In the rows, zero is written as 128.
Rotation paths and how fast each direction turns (degrees per step)
Each turn is a multiple of 5 degrees from 10 to 175, or 0.
Each row of a path follows its step; steps can be skipped.

step 0: [118 120 127 140 135 122 134 135 122 134 130 113 136 130 117 126 115 123
 129 137 132 128 133 126 126 121 128 135 130 130 133 128 125 121 140 132
 125 134 121 129 133 124 126 136 130 115 130]
step 1: [127 129 124 133 129 121 123 125 125 128 147 124 133 128 120 144 122 123
 134 126 121 125 131 120 133 134 140 127 128 132 137 123 120 127 132 126
 120 129 117 128 129 124 118 135 138 122 135]
step 2: [132 122 143 132 125 120 135 123 114 135 131 131 134 125 126 128 133 131
 134 134 120 124 130 134 141 136 136 129 126 130 127 122 117 127 127 120
 128 130 125 127 130 136 109 129 129 127 127]
step 3: [137 130 140 138 134 123 139 135 120 131 134 131 119 127 129 129 130 129
 125 130 123 126 134 135 125 136 125 135 133 136 127 122 126 112 138 121
 125 132 128 122 141 122 125 129 129 127 115]
step 4: [124 122 142 126 131 122 128 135 126 117 132 133 120 131 120 140 125 120
 129 140 127 121 135 121 120 127 117 137 130 132 132 132 122 122 137 128
 130 121 126 122 135 123 122 139 128 129 133]
step 6: [127 130 126 132 121 123 132 133 118 137 135 119 127 129 130 130 125 110
 130 128 123 128 119 127 139 135 125 124 134 122 116 127 122 119 136 134
 127 144 128 127 137 132 119 133 131 125 135]
step 7: [120 141 129 131 128 119 137 130 121 126 138 132 127 131 119 142 132 121
 124 128 126 125 133 143 130 141 126 133 129 126 118 125 131 126 138 123
 130 127 123 136 130 130 115 123 134 129 136]
step 8: [112 120 138 124 130 126 138 127 116 140 131 135 128 128 125 128 129 132
 125 134 124 125 137 125 122 130 124 133 127 135 123 125 131 122 135 123
 135 129 110 141 135 130 124 132 126 126 124]
step 9: [120 130 135 135 137 126 126 128 124 130 136 133 122 132 137 136 113 126
 127 130 125 135 134 118 121 127 133 131 123 131 124 120 116 125 137 131
 134 139 116 121 139 128 132 130 128 117 128]
step 10: [133 130 135 136 124 129 130 136 128 121 131 134 129 130 125 136 123 125
 138 136 123 125 129 117 133 142 128 127 118 125 127 118 115 133 129 130
 139 138 122 130 129 123 120 137 130 133 142]
[129 126 129 129 129 129 126 130 129 127 131 128 131 128 130 130 126 127
 130 129 131 129 128 124 129 126 126 130 128 126 130 129 129 134 129 130
 127 131 126 127 127 129 130 130 128 127 127] | 80
[123 131 126 128 126 128 130 127 129 129 127 126 131 132 129 132 127 127
 129 129 127 129 126 131 129 127 125 124 130 126 125 129 129 127 129 128
 128 126 125 130 128 129 130 129 127 127 126] | 45
[127 127 128 131 129 131 126 126 131 128 123 127 125 131 128 127 126 125
 132 129 128 128 128 128 128 128 127 130 127 127 128 125 128 128 129 130
 129 126 131 128 130 125 128 132 126 130 130] | 65
[127 125 126 125 128 129 130 127 130 125 127 127 128 129 129 128 127 129
 128 129 128 125 131 127 123 127 127 127 131 128 132 126 125 127 130 130
 128 130 127 128 130 129 129 124 127 128 129] | 80
[126 127 127 127 131 126 124 127 128 128 127 128 128 127 127 129 129 126
 129 129 127 128 128 123 127 127 129 130 126 131 128 131 128 126 125 132
 126 125 124 129 129 126 128 125 127 125 127] | 90

step 0: [127 117 131 132 136 134 134 130 147 124 130 125 121 125 145 121 128 125
 129 123 120 119 130 122 132 130 124 122 127 127 130 133 119 127 136 133
 127 124 121 126 126 123 126 129 122 131 141]
step 1: [120 109 130 123 141 130 129 134 133 132 124 122 127 132 125 132 129 122
 133 120 122 136 136 129 131 123 133 129 133 130 123 117 127 129 141 120
 127 140 123 129 133 128 119 119 126 122 128]
step 2: [129 128 133 127 129 129 134 130 133 128 125 124 121 130 135 118 122 132
 128 131 121 140 119 133 131 115 137 122 137 119 135 135 131 125 137 127
 122 139 130 118 126 119 134 116 134 124 136]
step 3: [137 110 127 129 126 127 135 131 132 121 123 128 125 140 124 128 137 133
 130 118 137 140 142 126 133 121 130 124 127 131 130 134 136 124 125 123
 128 130 138 127 124 125 137 124 137 131 129]
step 4: [136 126 134 128 126 120 132 135 126 123 119 129 119 136 126 114 126 134
 124 122 125 128 123 135 132 119 134 122 135 136 134 125 141 130 135 139
 129 132 124 129 131 135 131 144 131 135 126]
step 5: [121 115 134 129 128 128 129 131 130 116 117 124 128 122 130 128 133 128
 118 124 124 133 127 124 128 130 125 127 128 125 133 124 140 117 118 126
 129 119 113 112 120 131 131 135 130 135 122]
step 7: [127 125 142 134 135 131 132 126 132 122 120 118 139 123 135 125 131 124
 116 119 114 129 133 123 136 134 131 128 133 136 122 125 120 131 136 122
 128 131 123 127 128 116 129 129 127 121 127]
step 8: [130 119 127 129 129 136 120 126 130 141 132 123 134 122 136 124 133 127
 129 128 129 134 137 125 129 116 136 121 143 118 123 121 137 129 131 133
 132 142 123 123 132 120 134 122 123 120 130]
step 9: [137 128 139 114 127 133 126 139 127 132 122 121 133 127 132 113 128 139
 127 121 136 129 131 134 134 126 123 125 124 130 125 131 130 130 130 120
 122 138 133 121 123 121 138 121 138 125 132]
step 10: [130 120 134 133 124 139 128 138 127 127 137 128 121 136 132 125 134 135
 128 127 128 123 140 130 135 125 131 118 127 135 121 134 141 116 134 142
 132 126 126 126 124 130 134 131 136 129 136]
[129 127 128 131 128 128 132 125 129 130 127 124 131 128 125 128 128 128
 129 129 130 130 128 130 126 126 129 128 132 128 126 130 122 129 128 128
 128 130 128 126 130 126 128 126 128 123 129] | 60
[131 126 128 129 131 127 130 130 128 129 127 129 129 131 128 128 126 128
 126 130 128 124 131 127 127 130 127 129 127 133 128 128 131 131 128 126
 126 127 130 128 132 128 125 129 130 125 131] | 120
[127 131 126 124 127 129 129 128 128 128 129 128 126 127 128 129 126 126
 126 128 129 128 128 128 128 127 130 131 130 127 130 126 131 127 127 125
 130 131 122 124 132 129 127 129 128 125 126] | 110
